One vector is turned by the same rotation once a step. Each row is the vector after some number of steps, and that number follows the row.
The counts run from 0 to 223.
[ 11 -14  -7  -5 -31 -16  10 -10  -7  17  -2  10  44  -7  15  51  22 -21
  32 -19  12 -18   0   0   5 -22   2 -10   4   3   2 -12  18  -1 -18 -26
  -3  14  -4  -4  12 -14   5  41 -16  13  18]	158
[ -4  13 -18  13  -3  15  15 -33 -14  -9   4  33  20  23  -9 -14   4   0
 -20 -35 -15 -41 -43   9   6   3   1   1  11 -43  -8  -1  10  11 -17  14
   4  23  -9  24 -10  -6   5  36  13 -14   2]	122
[ -6   2  -2  23  21  19  12   7  14 -10  -8 -31   7  22   2 -15 -24 -29
   7  32  12  24   2   4  -7 -21  -3   0 -19  20  -1  27   3  18  -5  34
 -22 -24  29   4 -20  -1 -50   6 -22  -4 -13]	15
[  3  12   6   6   1  -7 -30   7   9   9   8 -37 -43 -12 -16 -44 -12  17
 -11  47 -25  16  17 -19  -7  29  -6  11   8  45  -2  -1 -12   4   7  31
   8   7  20 -14  -5  20   6 -25  12  -9   7]	73
[  3  -8  -6   6   3  -1   7 -22   5   6 -39 -14  37  -3 -17  -2  14   1
  33  17  -4   3  16  -5   0 -32 -13  26  31  25 -36  27  -3  -6  -3  18
  10  -3  14 -14   6 -16 -46  25   8   0  10]	88
[ 32  13  26   9 -24 -12  33  14  31 -18 -12   3   5  12   5  -3  24  -2
   8   1 -11   9 -29  -9  14 -33  30  -2  14 -23   1  -8  27  23  11 -10
 -34 -11 -21   3  -9  -7 -42   4  -3  15   6]	194
[ -8   8  21  -4   4   9   4   4  16 -10   3  14 -50  11  -9 -26  -5   5
 -25   8 -11  21  12  11  -4  14   4 -13 -17 -29  -8 -33 -26 -25   5 -11
 -21   0 -34  21  15  12  26 -33  11  14  -1]	168
[-32  20  20   3  19 -29  20 -27 -12  28  23 -26   0  17  19 -27  19   4
  29  27  22  -3  -4  -8   2  24   4   4 -30  -4  12 -14  -1  19 -19 -25
  32 -21  31  -6  23 -19   2   4  19  31  31]	186
[-45 -23  -5   0  -6  -2 -26 -17  -9  -6 -11 -19  50   7 -10   4 -10 -32
  16 -10   6 -20  18  33  21 -11 -21  10  13  -4 -23 -14 -15   1 -21   7
 -12  22 -26   0   0 -22   9  31   8 -16 -14]	219
[  1  -4 -16   8  -8   9  -8  -6  -2 -29 -25   2  25  -9  -6 -29   3   4
  26  23  18   8 -10  10  -4 -15  -7  -4  26  16 -23  25  22  11 -11  -2
  21   3 -11 -31   0 -35 -29   1   8  32  -3]	223
[ -9  10  14  -4   5  -8  -6  -1 -23  22  32 -29  -4  11  15  12 -20 -22
 -19  15  -3 -30  -9  -6   3  31   7   0 -37   9  40 -11 -11  20 -23  23
 -14  18  32   4   1  25  25  12  -6 -38  15]	143
[-15   4 -18   3  -2  16  -8 -15   0  16  -6 -13  39 -26  -8 -15  -2  -1
  21 -10  -6 -15  34  18   1  -8 -21  18  39  20 -21  31   3  -6   9  18
  10   7  21 -24 -15 -16 -27  26  18 -22  10]	87
[ 19  15  -5  11  16  14  10  23   2  15  11 -23  13  -1   0  -5  -2 -10
   6   0 -11   6  -9  -9 -10  -7   0  14  15  31   1  45   5  16   7  40
  -2 -14  47  -9 -42   4 -45   3  -1 -26   7]	178
[-46 -30  -7  -3  32 -14 -16  -2  42  20  -7  -6  -6 -19 -16  53  -1   1
  -2  14  28  -9  27  -8  17  -9 -16  -4   4  -9   1  12   5  -2  -8  -4
  15 -18  12   3  -9  16  38  17  -5  12  21]	115
[ 17 -19 -13 -10 -43 -10 -39  -2  -9   7  -1  -4  -5  -1 -12  28  -8  -4
  -2  14 -21 -18  14  -9 -12  15 -18  -8  25  30   2 -18 -26 -18 -18   3
 -17  46  -4 -15  12  20  42  25  -2 -12  13]	70
[  7  -9  -2  -9   3  -3 -20   8  -9 -13  -3  -7 -36  10 -17 -28 -21  18
  -9  62 -12   6 -30 -21  -5   7  -8  15   3  36  -3   9 -16  23  -8  26
  15  21  23 -20  11  26 -16 -15  16   3  -9]	74
[-17 -20  -7   7  32  14  14   2  25  -1  -4  30 -20  30 -22  45   1   9
 -41  -4   6 -22 -13 -17  10  -6  22   1 -11 -47  12  15  11  11   4   8
   6  -6   6  32  -4  22  14  24 -13  -4   6]	211
[-15 -46  -9 -26  -2   1 -32  41   9 -10 -12   0  -9 -20  -4  47 -17 -19
   8  15  12  16   7   0   1  -6 -24 -19  -8  23   2 -15 -11 -18  13 -19
  -7  13 -27 -13   4  11  33 -10 -20  -2 -14]	40
[-35  -5   6  11   7  -1   7  -4  24  31   5 -23  28  -1   8  30   2 -32
   1 -39   2 -16  28  11  13 -18  -7   4  -7  -1   5   2  -5  -2  -4   3
 -27 -16   5   5 -29 -12  10  30 -12 -19   6]	85
[-17  -8 -11   8  -1   0 -37  10  -7  20  -2 -21 -28 -24   4  32 -30 -15
  -6  10 -19   6  17   0 -12  32 -12 -17  -6  32  25  -8 -16 -14   4   6
 -18   7   8 -29 -16  19  48 -11  -2   9   6]	204
[  5 -15  -5 -11 -32 -15 -17   7 -28  -7 -12 -19   1  12   9  30 -18 -31
  15  33  12  25  10 -18 -18   1  -4 -22 -43  40   2  -9 -11 -16 -20 -17
 -29  11  -7 -12  17   7   5 -16 -41   4  -9]	202
[ 22  16  -3  -7 -24  14  14  -6  -6 -13  -8  13  -7  27  -3  -2  -3  -5
   3 -36 -22  20  35   3 -20 -14 -17   0   2 -18 -28  -9 -18 -50  15  -1
 -45   9 -24  31   4  -9 -20 -11 -22   1 -19]	198
[-39 -26 -10   1  19   4 -29  -2  36  -9 -11 -14  33 -19 -23 -30  -1  17
  18   6   6   2   9  23  19 -10 -15  18  39 -13 -35  -6  -2   1  -7  -2
  27  11 -24 -14   9 -20   0   5  30   4 -13]	57
[-46   7 -16  13  46  26   4 -21  17  -9 -18  23 -17   9  -7   5  -5 -13
  13  -8  23  12  32  30   1  -8 -12 -18  -8 -21 -26  13 -20 -37 -11  -6
  12 -24  15  17  -8 -23  14   3 -12  26   0]	19
[-45 -14  20  -5  23 -12 -18  -2  43  18   2 -29 -16  20 -19 -24 -17 -14
 -11  23  -3   5  30  19  28   4 -19  13   5  -4 -14  13 -28 -16   7  30
 -22  -1   1  10   5   1   4   5   7 -22  -8]	146
[  4  -7   9  -3  14  18   3  16  19  -7 -13 -18   7  14 -20 -10 -16  -8
   4  34   4  14  14   3  -7 -25  -9  23  -5  27 -23  38 -13   1  11  37
 -14  -9   6   8  -6  -1 -66  10 -11 -33 -22]	14
[ 24  34  12  10 -18   9  21  -1 -23  -1   0 -11  -8   2  14 -17   0  -1
   8 -16 -28  22  39   6 -27   3  -4 -13 -22   6 -18 -12 -14 -48  25 -15
 -32  -8 -11  16  -7 -14 -13 -25  -3  -4  -7]	199
[-13 -25  -9 -15  14   9  15  23 -23  -2   9 -12  51  -7  16  30 -13 -23
   8 -11  33 -26 -22   2   6 -10  -5   0 -12   1   2  15  15  27  -7 -10
  13   5   3  10  -2  -8  -9  17 -16 -34 -15]	83
[  1  16  10 -29  30  18  26  -6 -17   8  35  15  16  -1   0 -21   8  23
 -14 -15   0 -30  -6  -2   7   3  -9  28  -3 -17 -19  17 -13  -1   1   3
  41   7  15  28  14   1 -16   9   4 -43 -23]	214
[ 11  -4   3  -2  -9   3  -3  43 -33 -14  16 -28   1  -4  32 -12 -19 -20
  15  12   8  22 -16   4 -22  16  -1 -24 -40  27  28 -23  -2   4  -3 -21
 -17  -8  -5 -23 -11  -4  22 -33 -12   7 -13]	38
[  9  -3   5 -23  -9  -6   9   8 -16 -14   5  -2  -8  26   7 -29 -10  10
  19  23  -2  36  21  -1 -14   6 -10  -7 -24  -6 -21 -12 -29 -28   0 -17
 -15  -1 -41  15  38  -9 -16 -28 -16  12 -32]	36
[ 32  22  23  28 -32 -22  10 -19   1  -5  -9 -15 -26  22  -8 -35  11   0
   2  37 -22  13 -14 -13  -8   8  30 -14   8  17  22 -14   8  14  -4  13
 -34   8   9 -12   2  12 -18  -4   7  40  15]	164
[-12 -26  13  -7  19  15  -1  35  43  11 -11  -9  13 -21  -9  41  -1  -9
   1  -1  -6   5  34 -14   6 -30 -15  18   9  14  -4  21 -14 -16  34  20
 -14 -12   0  12 -17   7 -31   5 -17 -37   0]	176
